Named moves (each a turn or a mirror), then the moves between two rows, first move first; the first pair answered:
H:
[  4   8   6 -10 -11   1   6   4  -3   5  -1   2  -9] -> [ -1   2   4  -9  -1 -14   4  -4  -2   3  -7   5 -10]
[ -2  -3   8  -3  -1   1 -16   0  -3  -6   5   5   4] -> [  0  -3   9  -4  -4   4 -16   3  -3  -5   6   5   3]
[ -1   0  12  -4 -11   3   5 -12   2   2  14  12   4] -> [ -6  -2  12  -5  -6  -4   3 -17   4   2  11  14   4]
[ -2   5  16  -3 -10  -1 -10   6  11   2   9  14  -3] -> [ -6   2  17  -1  -9  -9 -11   1  11   1   4  15  -3]
F:
[-8  0  0  4  0 -4  5 19 11  2 14  1 -7] -> [-10  -6   3   1   0 -16   9   7  12   5  10   0  -7]
[-13   0  -8   2  21   1   2  19  -7   6  -1  -3  -2] -> [-15  -8   2  -1  12 -14  15  -7  -7  10  -3 -12   0]
[ -6 -23   7 -11  -6  13 -21 -15 -10  -8 -34   6  14] -> [  3 -18  11 -12 -18  27 -16 -13 -13  -8 -27   3  17]
D:
[ -8   0  -8   8   6   8 -13  14   7  11  -9   7   0] -> [-13  -5  -5   7   5  -2  -2   8  10  20 -10   3  -4]
[ -3  -3   1 -10 -15   5 -29   5   2  -2  -2  16  -3] -> [-13  -9   2 -12 -17 -17  -2 -10   9  18   0   0 -10]
[  8  -2  13   6   6   1  -3 -10  -1 -25  12 -11  -1] -> [  3  -7  20   1  -1   7 -12  -8   2 -23   7  -3   1]
J:
[ 11  -5   3  -2  -2  -4  12 -20 -14  -7  -5  -9   1] -> [ 13  -4  -4   0   7   0   6 -14 -18 -12  -7  -4   3]
[-10  -7  -2  -2  15 -30 -10 -18   2  -6 -12   7   0] -> [-11  -8   2  -3  10 -31  -6 -21   6  -3  -8   4   0]
[ 8 -6 -1  3 -2 -3  9  2  8 -8 14  6 -8] -> [  9  -6  -4   5   3  -1   6   6   7 -12  12   8  -7]
E:
[ -6  16   8  11 -12  -4   7  18  13  21  16   6 -20] -> [  1  19  11  11 -18   6   9  13   8  15  20   5 -16]
[ 1  4  2  0 -1 -2 -1 -4  4 -8 11 -3 -3] -> [ 1  1  6 -2 -7  1 -2 -9  2 -7  6 -5  1]
[ -8 -13   2   8   7 -10  -4  -8  -2 -13 -11   3   4] -> [ -6  -4  -2  11  11 -13  -3  -4  -3 -15  -6   3   1]
[  6   4  -2  -5  -2   5 -27   7   1  -7   5   9   3] -> [  6   0   0  -7  -5   8 -26   6   2  -8   1   7   5]
Now pairs of rows:
Between the rows of a pair lie two moves.
[ -9   5   9  -3 -10  11   1  19  10  14   7   3  -8] -> [ -2   7 -10   5  12   8   2  26   3   6   2   2  -3] => D J
[-8  1  5  9 -9 -3  9  3 14 16 14  1 -4] -> [ 2 10 -3 15 -2 10 -3 11  6 -2 16  8  1] => D D
[ 18   8 -20   3  -2  20  20   3 -12  -4   1  -9  10] -> [  9   5 -31   6  16  13   7  17  -4  -3  -6  -1   6] => F H
[ -6 -10  -2  -4   8   4  -9   4  -3   3 -20  -1   4] -> [ -2  -5 -10   2  14  -7   3   0  -6   2 -15 -11   2] => D D
[ 15   8 -21   0  -3  -6  22  -1 -16  13  10 -24   5] -> [  7   8 -22  -3   2  18 -24  29 -10   2  -2   2   7] => F D
[  3 -12  15  -9 -31  17  19 -20 -12  14 -12 -28   8] -> [-22 -21 -14  -2  23 -17 -20   8   0   9 -37  -2  -2] => F F
[-13 -19   4  -8   1  -3  13  -5   7  24 -21 -11  -4] -> [ -7  -8  -5  -4  -1  23   7  22   6  22 -13  -9  -4] => H F
[10 18 12  2 -9 13 15 -1  6  4 15 12  9] -> [ 10  16  14   1  -8   6  15 -13   4  -2  14  14  12] => H F
[ -2   2 -11   3   8   7  -9  15  -2 -13  -7   7  -4] -> [  4   3   1  -2 -17  19  10   6  -6  -5   2  -4  -1] => F H
[ 21  13  -5  12   2   2   9 -11 -13 -14  14 -10   7] -> [  7  -3   5   3   4  -4 -27 -15  -6 -21  -9  13   9] => D H
[-11  -5 -15   8   7 -20  10   9  10  12   3   4  -9] -> [ 12  10 -17  15   0   6   8   9  -6 -12  16   4   3] => D E
[ -2   7 -11   9   4  -3 -14  13   7   1  20   3  -3] -> [  0   6  -5   7   2 -19  -5 -11   5  -1  23  -4   2] => F E
[ -9   4  16   2 -20   2  -3   9  13  11  15   4 -10] -> [-12   3   2   6   1  -1 -16  21  12   4   6  13 -11] => F J
[ -5  -4   4  -5  -5  22   8  -5  -4   4 -16   7   6] -> [-10  -2  -8  -3  12  12  -1   8   1   3 -17  14  -1] => F E
[ 6 12 -8  1 -1 12 -3  7 -3 -5  8 -9  4] -> [ -3   9 -12   2  10   0  -9  12   4  -2   6  -5  -2] => J F
[ 20  14   7   5 -18  23 -10  -9 -16 -22  14   6   9] -> [  6   1  25  -6 -36  15  -9 -18  -4  -3   9   5   5] => J D
[-10  15   6   5   1  -1 -21  31  18  -6  18  17  -7] -> [ -6   9   0  10  15 -43   3  -8  14  -8  20   4  -6] => F D
[ -7   1 -11   4  16 -12  -8   6   6  -3  -7   6   0] -> [ -6  10   3   6   2 -19   8   0   9   3  12  -1  -4] => J E
